128 stands for zero in the data rows.
A hidden rule labels the rows of this table. It goes by one to three of the table's principal directions, not those with the most spread.
c(163, 116, 190, 154, 124, 158, 128, 118, 174, 112, 100, 64, 141, 150, 180, 132, 80, 124, 100, 166, 140, 155, 128, 156, 145, 145, 169, 161, 127, 131, 87, 95) 1
c(133, 125, 140, 112, 119, 86, 129, 127, 91, 125, 147, 125, 122, 132, 130, 123, 109, 109, 137, 165, 112, 85, 165, 140, 95, 140, 141, 135, 141, 136, 177, 90) 3
c(148, 153, 158, 111, 114, 85, 147, 151, 129, 122, 146, 92, 122, 142, 159, 109, 93, 123, 149, 160, 131, 121, 139, 123, 92, 161, 139, 141, 154, 129, 206, 97) 3
c(153, 144, 150, 164, 135, 153, 154, 96, 155, 100, 100, 101, 105, 136, 180, 126, 62, 139, 131, 159, 128, 154, 146, 145, 117, 128, 132, 144, 136, 119, 138, 114) 3
c(126, 119, 133, 129, 144, 128, 127, 131, 150, 131, 98, 118, 149, 135, 120, 130, 131, 134, 133, 117, 119, 156, 108, 121, 138, 119, 123, 127, 124, 130, 88, 126) 1
c(153, 110, 71, 134, 148, 183, 150, 129, 136, 140, 135, 138, 120, 137, 135, 92, 122, 153, 123, 110, 80, 96, 153, 118, 142, 144, 126, 143, 109, 146, 146, 189) 1
c(146, 122, 127, 120, 159, 120, 136, 115, 137, 114, 129, 85, 106, 139, 120, 116, 125, 135, 157, 140, 108, 155, 145, 154, 136, 149, 165, 145, 117, 98, 100, 143) 2
c(78, 217, 106, 110, 34, 255, 67, 98, 112, 164, 160, 255, 145, 24, 127, 211, 231, 118, 26, 89, 244, 149, 85, 102, 154, 98, 56, 49, 114, 107, 96, 154) 1
c(150, 169, 102, 130, 125, 150, 168, 98, 154, 116, 143, 84, 98, 115, 187, 100, 75, 138, 144, 172, 120, 137, 174, 135, 110, 150, 106, 135, 162, 110, 216, 147) 1
c(129, 55, 137, 119, 176, 81, 107, 120, 96, 129, 88, 133, 163, 169, 51, 125, 191, 101, 125, 79, 67, 132, 110, 134, 146, 110, 177, 102, 108, 151, 2, 141) 3
c(101, 148, 115, 120, 61, 171, 89, 109, 88, 154, 173, 150, 138, 98, 119, 160, 180, 104, 72, 161, 187, 115, 125, 132, 153, 138, 110, 111, 116, 93, 130, 108) 1
c(113, 122, 112, 109, 153, 97, 131, 134, 109, 123, 158, 125, 104, 109, 118, 133, 99, 139, 169, 158, 111, 89, 177, 154, 107, 114, 138, 169, 139, 132, 161, 126) 3
c(88, 171, 126, 111, 74, 105, 135, 128, 118, 147, 159, 108, 135, 108, 174, 125, 81, 101, 117, 201, 160, 120, 146, 134, 68, 125, 76, 122, 182, 118, 252, 68) 2
c(137, 126, 199, 145, 127, 69, 154, 114, 150, 108, 103, 28, 134, 171, 193, 107, 22, 102, 143, 217, 114, 158, 155, 168, 76, 138, 158, 167, 170, 120, 176, 41) 2
c(138, 172, 80, 121, 104, 184, 111, 160, 127, 161, 157, 154, 149, 102, 126, 126, 178, 160, 97, 102, 151, 108, 93, 88, 159, 161, 95, 123, 104, 128, 155, 170) 2
c(132, 37, 180, 131, 125, 92, 107, 170, 127, 146, 97, 124, 177, 199, 94, 101, 160, 85, 94, 85, 96, 119, 82, 125, 139, 148, 180, 114, 90, 157, 63, 87) 1
c(133, 104, 119, 102, 99, 95, 141, 129, 88, 134, 147, 146, 113, 158, 123, 93, 135, 80, 114, 136, 105, 97, 142, 132, 69, 157, 128, 81, 143, 138, 195, 106) 3
c(98, 188, 98, 123, 126, 136, 144, 78, 120, 111, 156, 135, 78, 73, 158, 143, 89, 129, 153, 168, 147, 141, 182, 158, 92, 100, 92, 122, 166, 94, 198, 139) 3
c(196, 201, 113, 122, 130, 172, 151, 105, 97, 128, 139, 103, 134, 138, 153, 118, 133, 165, 115, 147, 100, 131, 148, 95, 125, 170, 152, 143, 141, 132, 139, 186) 1
c(81, 150, 74, 182, 141, 213, 119, 90, 154, 112, 120, 201, 77, 60, 131, 171, 120, 168, 130, 97, 178, 151, 123, 146, 167, 65, 67, 126, 93, 94, 96, 168) 2
c(106, 169, 98, 159, 111, 177, 126, 76, 95, 137, 143, 158, 126, 93, 151, 140, 112, 134, 101, 154, 130, 111, 167, 132, 134, 104, 98, 133, 124, 108, 163, 136) 2
c(160, 75, 92, 143, 173, 147, 134, 150, 133, 141, 117, 110, 142, 171, 97, 90, 144, 160, 137, 99, 64, 107, 124, 116, 177, 156, 161, 165, 76, 136, 80, 173) 2
c(161, 136, 100, 177, 166, 129, 161, 85, 99, 93, 128, 110, 82, 142, 143, 113, 81, 157, 156, 151, 90, 107, 177, 140, 133, 122, 142, 159, 130, 122, 145, 164) 3
c(144, 170, 146, 124, 118, 119, 128, 145, 114, 133, 116, 141, 153, 133, 133, 137, 136, 140, 120, 116, 133, 134, 99, 92, 111, 134, 120, 119, 137, 146, 135, 122) 1
c(97, 52, 244, 87, 88, 40, 107, 177, 145, 144, 125, 90, 170, 182, 123, 113, 129, 39, 108, 132, 140, 145, 103, 160, 88, 143, 193, 114, 140, 140, 119, 26) 2
c(104, 196, 99, 148, 120, 123, 137, 79, 68, 117, 163, 153, 96, 92, 127, 150, 127, 142, 146, 147, 147, 124, 164, 121, 124, 96, 103, 129, 148, 92, 175, 153) 3
c(133, 136, 168, 123, 92, 97, 133, 104, 56, 131, 129, 149, 148, 163, 123, 131, 141, 86, 95, 135, 116, 115, 137, 108, 85, 119, 151, 96, 158, 150, 135, 107) 2
c(141, 88, 101, 97, 178, 140, 87, 172, 206, 119, 155, 132, 106, 61, 94, 124, 206, 139, 145, 46, 140, 104, 118, 165, 209, 164, 151, 114, 75, 125, 79, 188) 2
c(107, 154, 88, 157, 118, 201, 127, 131, 145, 137, 137, 182, 117, 93, 128, 151, 146, 170, 118, 85, 169, 132, 104, 95, 172, 94, 84, 134, 111, 125, 118, 185) 2
c(106, 158, 34, 118, 142, 206, 130, 122, 205, 134, 164, 166, 93, 26, 153, 119, 154, 153, 130, 73, 152, 113, 148, 133, 172, 118, 52, 95, 132, 125, 190, 224) 2
c(123, 65, 135, 111, 173, 102, 117, 141, 149, 131, 116, 96, 138, 149, 95, 111, 142, 116, 145, 110, 87, 137, 132, 163, 143, 131, 175, 143, 108, 129, 64, 135) 3
c(155, 107, 87, 74, 144, 199, 127, 142, 231, 120, 174, 112, 80, 52, 160, 111, 143, 133, 135, 109, 142, 101, 178, 174, 165, 170, 131, 123, 127, 135, 157, 197) 2
c(158, 134, 107, 164, 190, 148, 158, 74, 144, 91, 120, 99, 86, 120, 135, 116, 103, 163, 171, 119, 88, 145, 182, 146, 172, 118, 159, 160, 117, 104, 97, 197) 2
c(108, 201, 54, 120, 94, 240, 102, 127, 117, 148, 176, 181, 95, 60, 131, 175, 157, 177, 100, 147, 202, 132, 112, 130, 142, 130, 75, 137, 105, 91, 136, 171) 3
c(174, 109, 119, 136, 173, 119, 136, 133, 115, 110, 112, 75, 110, 182, 100, 117, 131, 157, 150, 138, 98, 155, 107, 141, 137, 157, 180, 159, 110, 119, 50, 156) 1
c(85, 124, 72, 214, 126, 174, 126, 80, 38, 146, 135, 224, 142, 134, 82, 139, 178, 146, 89, 56, 109, 86, 129, 74, 194, 48, 104, 124, 98, 137, 90, 211) 3
c(161, 162, 77, 137, 128, 217, 154, 143, 177, 122, 164, 131, 76, 86, 196, 115, 65, 184, 134, 151, 143, 86, 167, 136, 130, 155, 101, 174, 125, 140, 219, 177) 1
c(196, 130, 186, 105, 101, 189, 89, 130, 162, 130, 117, 117, 168, 121, 137, 143, 207, 110, 56, 95, 152, 144, 98, 124, 184, 192, 184, 92, 95, 138, 34, 139) 3
c(159, 72, 147, 129, 177, 92, 127, 142, 155, 116, 87, 87, 144, 168, 112, 97, 136, 115, 133, 97, 77, 141, 109, 147, 136, 149, 172, 118, 113, 149, 66, 129) 2
c(146, 131, 133, 108, 132, 113, 126, 130, 96, 117, 132, 126, 112, 135, 124, 144, 111, 129, 133, 167, 125, 109, 141, 148, 84, 133, 145, 138, 145, 145, 121, 108) 3
c(155, 152, 173, 126, 104, 177, 132, 101, 166, 127, 102, 95, 156, 131, 167, 140, 123, 121, 95, 146, 146, 180, 124, 120, 144, 141, 142, 123, 139, 120, 88, 120) 2
c(161, 97, 107, 136, 185, 111, 141, 111, 120, 100, 139, 133, 97, 119, 104, 114, 137, 145, 168, 95, 77, 80, 185, 135, 166, 125, 166, 146, 115, 143, 110, 188) 2
c(105, 81, 135, 106, 133, 97, 103, 168, 181, 112, 151, 137, 85, 84, 122, 135, 124, 113, 160, 123, 167, 100, 133, 179, 135, 140, 123, 127, 104, 116, 155, 84) 1
c(157, 109, 119, 200, 173, 155, 153, 82, 154, 94, 74, 140, 111, 138, 144, 111, 102, 149, 136, 86, 89, 138, 138, 121, 172, 109, 124, 121, 99, 131, 90, 161) 1
c(131, 99, 149, 133, 130, 101, 126, 125, 121, 125, 101, 163, 145, 150, 96, 119, 175, 103, 122, 65, 111, 137, 104, 100, 143, 121, 135, 80, 113, 139, 90, 132) 2
c(109, 47, 192, 67, 87, 83, 79, 224, 192, 156, 148, 119, 168, 131, 98, 125, 190, 76, 114, 91, 176, 111, 74, 134, 158, 174, 154, 111, 99, 139, 113, 59) 2
c(98, 163, 118, 133, 97, 166, 119, 113, 121, 130, 150, 179, 112, 85, 126, 164, 150, 135, 120, 114, 181, 134, 126, 113, 146, 97, 96, 117, 129, 111, 132, 146) 2
c(136, 159, 142, 115, 107, 118, 137, 126, 96, 127, 131, 138, 124, 140, 140, 130, 114, 120, 122, 149, 131, 131, 128, 120, 78, 135, 128, 117, 149, 133, 159, 109) 3
c(57, 249, 53, 199, 168, 99, 178, 16, 26, 114, 124, 178, 103, 84, 138, 142, 57, 171, 187, 156, 80, 141, 205, 100, 86, 14, 46, 143, 177, 86, 221, 170) 2
c(147, 83, 167, 176, 154, 94, 139, 121, 117, 124, 84, 85, 168, 199, 122, 100, 114, 120, 120, 114, 75, 137, 115, 116, 155, 124, 174, 150, 113, 142, 74, 117) 3
c(154, 176, 112, 125, 127, 146, 137, 99, 121, 117, 130, 140, 124, 100, 138, 136, 151, 137, 122, 114, 131, 130, 139, 104, 136, 130, 112, 98, 149, 133, 137, 169) 3
c(81, 110, 94, 143, 164, 104, 111, 117, 76, 141, 117, 198, 144, 122, 48, 143, 189, 139, 149, 59, 96, 121, 116, 102, 160, 71, 119, 116, 94, 123, 60, 167) 1
c(109, 192, 130, 109, 142, 70, 127, 106, 40, 118, 164, 128, 112, 110, 105, 163, 118, 142, 167, 175, 125, 116, 170, 138, 83, 97, 149, 161, 166, 116, 145, 127) 3
c(122, 83, 180, 122, 103, 114, 105, 135, 129, 159, 113, 95, 202, 161, 131, 114, 142, 81, 79, 140, 105, 119, 124, 129, 144, 142, 161, 129, 119, 144, 100, 75) 3
c(141, 170, 67, 87, 146, 147, 108, 144, 135, 139, 178, 149, 115, 63, 102, 122, 207, 151, 138, 79, 131, 103, 134, 121, 165, 165, 117, 103, 110, 116, 151, 204) 2
c(169, 102, 246, 110, 106, 104, 106, 140, 183, 121, 84, 25, 179, 169, 180, 130, 88, 80, 87, 196, 139, 174, 107, 177, 108, 184, 193, 139, 135, 131, 79, 14) 2
c(158, 212, 157, 108, 76, 158, 127, 91, 93, 125, 134, 148, 134, 107, 166, 154, 132, 115, 87, 164, 158, 142, 139, 111, 85, 148, 121, 92, 158, 125, 160, 108) 3
c(104, 162, 71, 156, 124, 207, 135, 115, 147, 142, 144, 142, 115, 89, 159, 136, 100, 169, 118, 141, 149, 126, 139, 126, 150, 102, 79, 158, 126, 118, 160, 170) 3
c(117, 145, 83, 100, 124, 134, 134, 156, 136, 129, 183, 158, 85, 80, 128, 129, 128, 149, 162, 124, 150, 81, 156, 127, 125, 132, 99, 140, 135, 129, 207, 160) 2
c(83, 134, 178, 127, 48, 95, 125, 92, 75, 152, 102, 106, 179, 178, 143, 143, 107, 57, 72, 209, 155, 175, 102, 123, 58, 103, 101, 88, 184, 117, 139, 22) 2
c(125, 50, 97, 73, 152, 149, 95, 175, 165, 163, 113, 151, 168, 135, 63, 112, 228, 108, 100, 45, 99, 130, 78, 127, 157, 145, 142, 81, 96, 163, 27, 175) 1
c(160, 130, 162, 143, 131, 96, 154, 106, 127, 102, 102, 90, 116, 155, 169, 114, 54, 118, 144, 186, 105, 128, 160, 144, 85, 143, 138, 140, 148, 130, 169, 70) 3
c(112, 96, 109, 161, 135, 153, 144, 134, 143, 146, 82, 159, 160, 163, 124, 107, 121, 134, 110, 83, 96, 141, 93, 92, 133, 99, 96, 114, 115, 155, 107, 143) 3
c(102, 218, 68, 97, 113, 92, 137, 117, 39, 123, 173, 230, 80, 73, 94, 153, 158, 145, 170, 115, 146, 97, 147, 90, 65, 105, 63, 82, 154, 116, 225, 152) 3
c(52, 182, 95, 117, 66, 216, 99, 151, 177, 157, 162, 206, 118, 34, 140, 188, 153, 151, 109, 110, 247, 149, 88, 108, 155, 84, 32, 117, 124, 101, 157, 137) 2
c(107, 137, 91, 127, 134, 98, 156, 64, 105, 115, 134, 148, 101, 102, 134, 108, 117, 96, 150, 134, 94, 115, 193, 135, 100, 101, 91, 80, 165, 116, 199, 140) 1
c(165, 136, 153, 143, 154, 92, 173, 97, 126, 84, 115, 82, 79, 156, 169, 110, 43, 132, 173, 179, 99, 136, 179, 153, 80, 134, 155, 153, 160, 125, 171, 111) 1
c(136, 142, 111, 100, 114, 139, 124, 182, 148, 143, 152, 134, 128, 113, 134, 129, 130, 152, 136, 130, 153, 103, 108, 109, 122, 153, 107, 144, 130, 146, 171, 131) 3
c(79, 141, 94, 110, 126, 117, 93, 136, 78, 155, 133, 209, 152, 100, 61, 154, 204, 127, 123, 76, 132, 121, 97, 102, 132, 96, 97, 91, 102, 122, 95, 138) 3
c(163, 122, 76, 95, 169, 113, 113, 124, 64, 131, 124, 207, 135, 126, 38, 120, 249, 133, 131, 29, 67, 97, 115, 85, 146, 143, 143, 59, 95, 153, 60, 211) 3
c(95, 114, 158, 148, 122, 122, 145, 120, 210, 103, 108, 98, 97, 100, 189, 137, 34, 119, 159, 173, 168, 154, 150, 168, 115, 96, 90, 148, 151, 111, 179, 64) 1
c(152, 151, 119, 123, 147, 121, 146, 96, 134, 113, 121, 90, 113, 129, 145, 110, 114, 126, 141, 146, 102, 153, 151, 144, 114, 148, 137, 117, 143, 109, 140, 142) 3
c(135, 143, 151, 153, 125, 77, 113, 124, 11, 136, 131, 160, 166, 182, 59, 143, 203, 128, 108, 83, 109, 114, 91, 71, 145, 111, 174, 120, 118, 141, 60, 154) 3
Here are more rows. What is the label of each one?
c(152, 90, 135, 158, 124, 176, 110, 178, 173, 164, 103, 102, 194, 163, 147, 95, 134, 142, 74, 101, 107, 112, 79, 107, 181, 170, 139, 154, 74, 154, 104, 121) ~ 2
c(104, 79, 134, 138, 153, 95, 111, 189, 126, 155, 99, 146, 178, 176, 59, 122, 184, 144, 137, 48, 112, 145, 47, 83, 168, 108, 142, 137, 89, 147, 41, 146) ~ 1
c(156, 55, 97, 109, 170, 196, 116, 150, 230, 136, 120, 91, 128, 112, 128, 98, 150, 140, 124, 94, 101, 127, 135, 165, 198, 169, 152, 142, 79, 132, 66, 176) ~ 1
c(113, 83, 165, 131, 104, 166, 77, 152, 162, 155, 73, 169, 196, 144, 80, 158, 222, 108, 67, 51, 164, 181, 26, 97, 189, 121, 125, 77, 75, 133, 0, 111) ~ 1
c(177, 142, 175, 129, 114, 103, 142, 124, 105, 119, 97, 70, 151, 187, 156, 122, 89, 118, 111, 188, 113, 147, 113, 124, 79, 161, 156, 135, 157, 144, 122, 76) ~ 3
c(166, 72, 163, 152, 171, 78, 142, 141, 118, 118, 73, 80, 157, 211, 122, 92, 96, 120, 127, 126, 56, 129, 109, 134, 106, 141, 181, 144, 123, 166, 78, 104) ~ 2
c(136, 160, 74, 150, 147, 122, 172, 101, 114, 109, 116, 137, 86, 131, 149, 107, 75, 152, 164, 148, 102, 128, 149, 116, 84, 118, 76, 118, 155, 125, 202, 144) ~ 3
c(131, 129, 151, 159, 128, 168, 126, 116, 163, 124, 101, 115, 139, 128, 152, 141, 101, 144, 118, 137, 142, 157, 120, 131, 158, 118, 129, 154, 109, 116, 90, 115) ~ 1
c(96, 96, 69, 109, 126, 171, 117, 151, 150, 164, 127, 168, 139, 117, 111, 110, 146, 129, 113, 107, 113, 118, 113, 130, 124, 131, 86, 112, 98, 130, 139, 136) ~ 3
c(127, 139, 90, 172, 168, 157, 132, 93, 128, 122, 133, 125, 125, 104, 115, 126, 143, 167, 146, 100, 106, 124, 155, 119, 207, 107, 130, 158, 98, 103, 97, 195) ~ 1
c(129, 106, 134, 128, 147, 123, 108, 143, 110, 137, 121, 140, 148, 147, 78, 134, 180, 137, 128, 87, 115, 137, 99, 115, 164, 131, 161, 135, 88, 122, 50, 147) ~ 1
c(141, 123, 172, 100, 144, 0, 171, 116, 82, 101, 100, 59, 131, 192, 131, 86, 70, 73, 189, 190, 65, 136, 156, 133, 21, 141, 139, 98, 204, 137, 212, 40) ~ 1
c(151, 77, 118, 111, 144, 158, 111, 199, 197, 153, 122, 129, 165, 133, 106, 104, 182, 149, 119, 54, 118, 111, 80, 99, 194, 165, 137, 134, 81, 160, 85, 166) ~ 1
c(154, 101, 100, 84, 122, 234, 109, 178, 211, 156, 167, 116, 131, 93, 144, 119, 165, 150, 96, 102, 149, 108, 126, 142, 185, 179, 147, 153, 96, 144, 107, 192) ~ 2
c(156, 132, 112, 158, 150, 102, 159, 126, 99, 122, 84, 116, 135, 194, 126, 93, 109, 137, 129, 116, 80, 151, 91, 100, 89, 136, 122, 108, 137, 145, 128, 136) ~ 2
c(100, 72, 170, 106, 138, 73, 126, 151, 146, 123, 115, 118, 123, 149, 111, 128, 103, 100, 161, 135, 123, 140, 130, 157, 100, 113, 152, 139, 129, 128, 111, 75) ~ 2
c(168, 132, 140, 162, 208, 53, 181, 93, 131, 59, 103, 80, 63, 142, 148, 110, 41, 157, 222, 149, 75, 131, 190, 154, 106, 112, 159, 166, 155, 126, 151, 139) ~ 3
c(139, 161, 88, 111, 147, 161, 105, 145, 160, 119, 177, 132, 89, 59, 118, 140, 179, 161, 143, 93, 166, 118, 128, 144, 183, 156, 129, 132, 102, 103, 127, 194) ~ 2
c(144, 159, 34, 71, 163, 210, 126, 137, 223, 100, 220, 155, 16, 0, 143, 136, 165, 174, 180, 83, 179, 88, 196, 175, 185, 155, 104, 125, 122, 107, 188, 255) ~ 2
c(141, 65, 115, 91, 117, 140, 124, 176, 204, 132, 148, 122, 102, 119, 142, 87, 142, 98, 121, 100, 137, 104, 122, 158, 132, 185, 125, 95, 109, 136, 175, 124) ~ 3
c(112, 102, 148, 139, 157, 42, 140, 120, 100, 116, 117, 115, 131, 154, 106, 110, 111, 110, 169, 124, 85, 120, 150, 132, 114, 109, 147, 133, 134, 125, 140, 101) ~ 3
c(176, 134, 105, 134, 141, 137, 148, 131, 126, 138, 110, 128, 158, 153, 135, 83, 143, 139, 118, 95, 69, 107, 128, 83, 139, 168, 124, 109, 113, 151, 154, 159) ~ 3
c(154, 50, 174, 131, 192, 92, 138, 168, 213, 112, 114, 58, 132, 150, 138, 84, 95, 132, 173, 96, 76, 119, 153, 161, 175, 154, 201, 184, 97, 142, 104, 133) ~ 3
c(162, 115, 136, 127, 167, 166, 123, 126, 209, 104, 102, 91, 115, 106, 141, 133, 136, 147, 136, 103, 136, 168, 116, 154, 174, 144, 148, 128, 112, 124, 55, 162) ~ 3
c(119, 102, 120, 144, 109, 195, 103, 129, 148, 133, 166, 143, 115, 92, 127, 155, 151, 140, 103, 123, 173, 94, 145, 141, 204, 119, 138, 163, 97, 121, 95, 155) ~ 2
